(in the rows, 128 means zero)
One turn sends every row of this set to another row. A few are shown first. Where does it send the rows asked after them?
sopi: [137 102 104 123 156 109 124 100 117 127 138 128 128]
Mova: [127 131 118 105 111  97 140  84 142 128 128 124 125]
dadod: [123 117 115  96 129 103  97 103 122 130 123 122 133]
fodil: [133 113  99 111 148 115 116 106 119 127 143 103  96]
kinup: [136 123  93 126 125 108 114 116 116 131 164 110 121]
sagup: [135 135 112 108  99 106 134  93 130 135 128 111 124]
bifuz: [127 104 114 106 143 116 122 107 121 131 114 125 130]
Ruma: [128 135  89 114 129  93 132  97 108 136 166 117 126]
zef: [110 136  92 123 126  80 129  85 126 148 141 121 127]
Zadal: [123 131 121 110 128  99 140  73 132 116 138 129 124]
Feza: [126 105 101  97 151  96 122 107 145 134 136 124 111]
rakem: [119 118  93 121 117  99 133 127 130 138 140 103 118]
vazok: [125 116 116 119 148 128 122 102 108 137 141 133 113]
Gaku: [105 140 101 126 126 102 138  81 124 132 132 126 106]
nifo: [116 137 111 100 137 100 133  78 123 116 154 128 114]
Zigin: [147 112 115 106 140 114 103  92 131 124 136 110 112]
dola: [126 107  90  98 139 108 115 124 122 136 130 125 122]
bod: [117 109 116 118 156  97 136  99 135 149 139 120 112]
Poba: [110 118 110 110 132 108 118 107 116 123 116 100 105]
fug: [120 145  92 114 117  90 106  81 124 133 148 122 120]
Fem: [127 124 127 111 115 112 116  99 138 122 128  98 117]
deta: [123 135  90 115 118  99 143 106 109 145 150 107 122]
mege: [118 137  96  99 136  95 129  91 113 125 164 132 124]
geku: [128 135 102 113 104 110 139 105 111 143 133 111 129]
pumu: [108 144  99 114 120 109 116  83 111 126 134 135 120]
vavif: [122 141  99 112 110 100 117  88 133 149 138 138 126]
Delif: [127 116 128 120 146 103 121  85 135 119 152 127 131]
malo: [114 121  98 111 142 112 122 118 114 129 161 135 127]
tunuv: [125 116 113 127 114 113 129 114 120 129 121 109 138]
fos: [113 149 106 110 115 114 118  86 118 149 137 119 111]
Kalip: [112 124 114 110 153 106 127  99 131 125 164 118 105]
tud: [115 117 126  99 130  99 122 100 150 126 131 125 130]
mag: [129 107 104 111 140 102 128 109 137 136 123  97 104]
Lur: [132 107 100 142 133  97 127 103 118 122 126 108 118]
zure: [112 140 105 131 127 104 132  81 108 147 135 117 125]
tupa: [152 104  99 123 134 104 111 105 122 131 134 109 128]
sogi: [127 136 101 135 118  93 130  75 135 140 141 129 119]
pebeb: [140 113 118 113 140  88 105  89 140 141 144 111 124]
dab: [132 108  85 120 126  90 118 119 136 133 139 133 119]
Pipo: [136 123  97 106 128 117 103 111 126 132 151 126  98]

pebeb moves to bod
tud moves to Delif
pumu moves to fug
And these:
Zigin moves to Feza
mege moves to Ruma

One turn sends every row of this set to another row. A few are shown first. Where does it send the rows asked after them?
guf: [111 132 137  98 122 131 107 134 148 114 135 140 114 109 142 137 126 132
 123 141 123]
vam: [120 112 142 128 122 149 128 117 139 143 156 146 141 114 123 132 120 134
 138 147 127]
vudi: [144 122 131 108 124 112 103 130 144 126 146 142 131 121 163 122 118 153
 130 119 127]
rok: [103 124 129 107 148 138 130 124 134 146 137 116 129 105 146 135 139 123
 116 154 107]
nal: [127  87 132 116 137 120 119 144 120 114 139 125 126 129 135 141 121 139
 148 118 131]
Kup: [137 134 132 109 138 113 122 107 111 143 147 124 149 125 140 128 153 137
 124 125 120]
Zufof: [138 125 132 112 130 123 119 118 115 147 131 127 151 128 138 126 156 121
 140 125 106]
foma: [134 132 138 104 118 121 104 139 147 119 142 141 121 119 154 134 115 146
 133 129 129]
nop: [110  87 127 107 150 124 125 136 121 118 132 121 114 117 128 143 137 140
 141 133 129]
ros: [128  98 136 117 144 138 139 112 135 149 162 137 137 108 136 139 122 154
 141 148 133]
visaf: [100 122 129 105 144 141 123 122 128 145 137 118 125 110 131 138 142 120
 125 155 109]
von: [141 123 134  99 139 117 126 115 121 139 142 124 156 118 158 138 148 125
 130 124 104]
dalin: [102 120 126 108 155 134 130 119 125 148 140 113 124 109 136 135 144 131
 120 155 115]
Mimef: [131 101 130 134 144 109 107 130 133 131 137 143 140 140 145 112 132 155
 136 117 127]
dofu: [131 102 138 131 129 146 144 127 147 151 147 135 142 102 151 127 120 137
 136 145 119]
defa: [108 114 132 134 155 121 127 139 148 132 121 132 125 116 157 114 142 151
 116 140 121]
vupo: [138  91 129 113 123 119 109 139 124 116 141 132 135 128 144 131 119 133
 145 110 123]
Baz: [123 110 137 140 152 112 117 139 145 132 130 141 136 135 155 115 131 159
 130 128 127]

Zufof moves to von
Baz moves to nal
dalin moves to visaf
And these:
defa moves to nop
vupo moves to vudi
dofu moves to ros

One turn sends every row of this set to another row. A few are shown first. Where does it send the rows asked after them?
nim: [130 130 129 154 139 143 127 136 134 122 118  97 131]
Faso: [151 126 126 152 127 116 153 139 136 120 140 127 151]
bos: [126 127 136 148 138 133 134 122 109 142 104 118 131]
vitam: [144 124 144 127 137 141 140 128 129  94 131 140 151]
bofer: [146 112 138 155 141 104 140 149 129 111 141 132 146]
pez: [130 113 134 147 154 108 123 127 116 129 109 117 136]
kezam: [132 118 127 126 130 123 145 134 139 127 124 154 119]
roda: [141 121 150 128 141 141 136 132 125  92 130 142 148]
pilu: [135 129 123 145 137 125 138 117 120 141 107 113 140]
vodes: [132 126 126 153 143 134 125 136 139 118 120  95 134]
Guri: [130 118 130 127 130 127 144 136 136 127 123 156 116]
vop: [135 113 154 159 141 119 136 156 113 114 137 139 134]
Lerip: [129 121 131 154 149 130 119 141 135 115 121  97 131]
tefa: [125 121 137 156 148 137 119 143 129 117 119 100 127]
Lek: [130 113 131 126 135 120 140 137 137 124 125 156 117]
luve: [136 120 122 145 147 109 131 119 125 133 109 112 142]
Lin: [134 127 152 159 127 140 148 150 110 125 134 139 133]
tuf: [132 115 127 125 133 119 143 136 140 125 125 155 119]
Visi: [129 115 132 127 133 124 141 137 134 126 124 157 115]
lege: [123 118 142 150 149 122 124 129 106 134 105 120 129]
vatu: [145 135 136 155 118 137 157 139 123 128 136 132 143]
Rifo: [142 126 146 128 135 145 141 128 127  95 130 141 149]
sodu: [140 124 149 128 137 145 139 130 124  94 130 142 148]
Rav: [143 122 146 127 140 138 137 130 128  92 131 140 150]
Vum: [125 128 136 155 142 145 124 140 128 121 118 100 126]

tuf moves to kezam
Rifo moves to sodu
Vum moves to tefa
And these:
vatu moves to Lin
pilu moves to bos

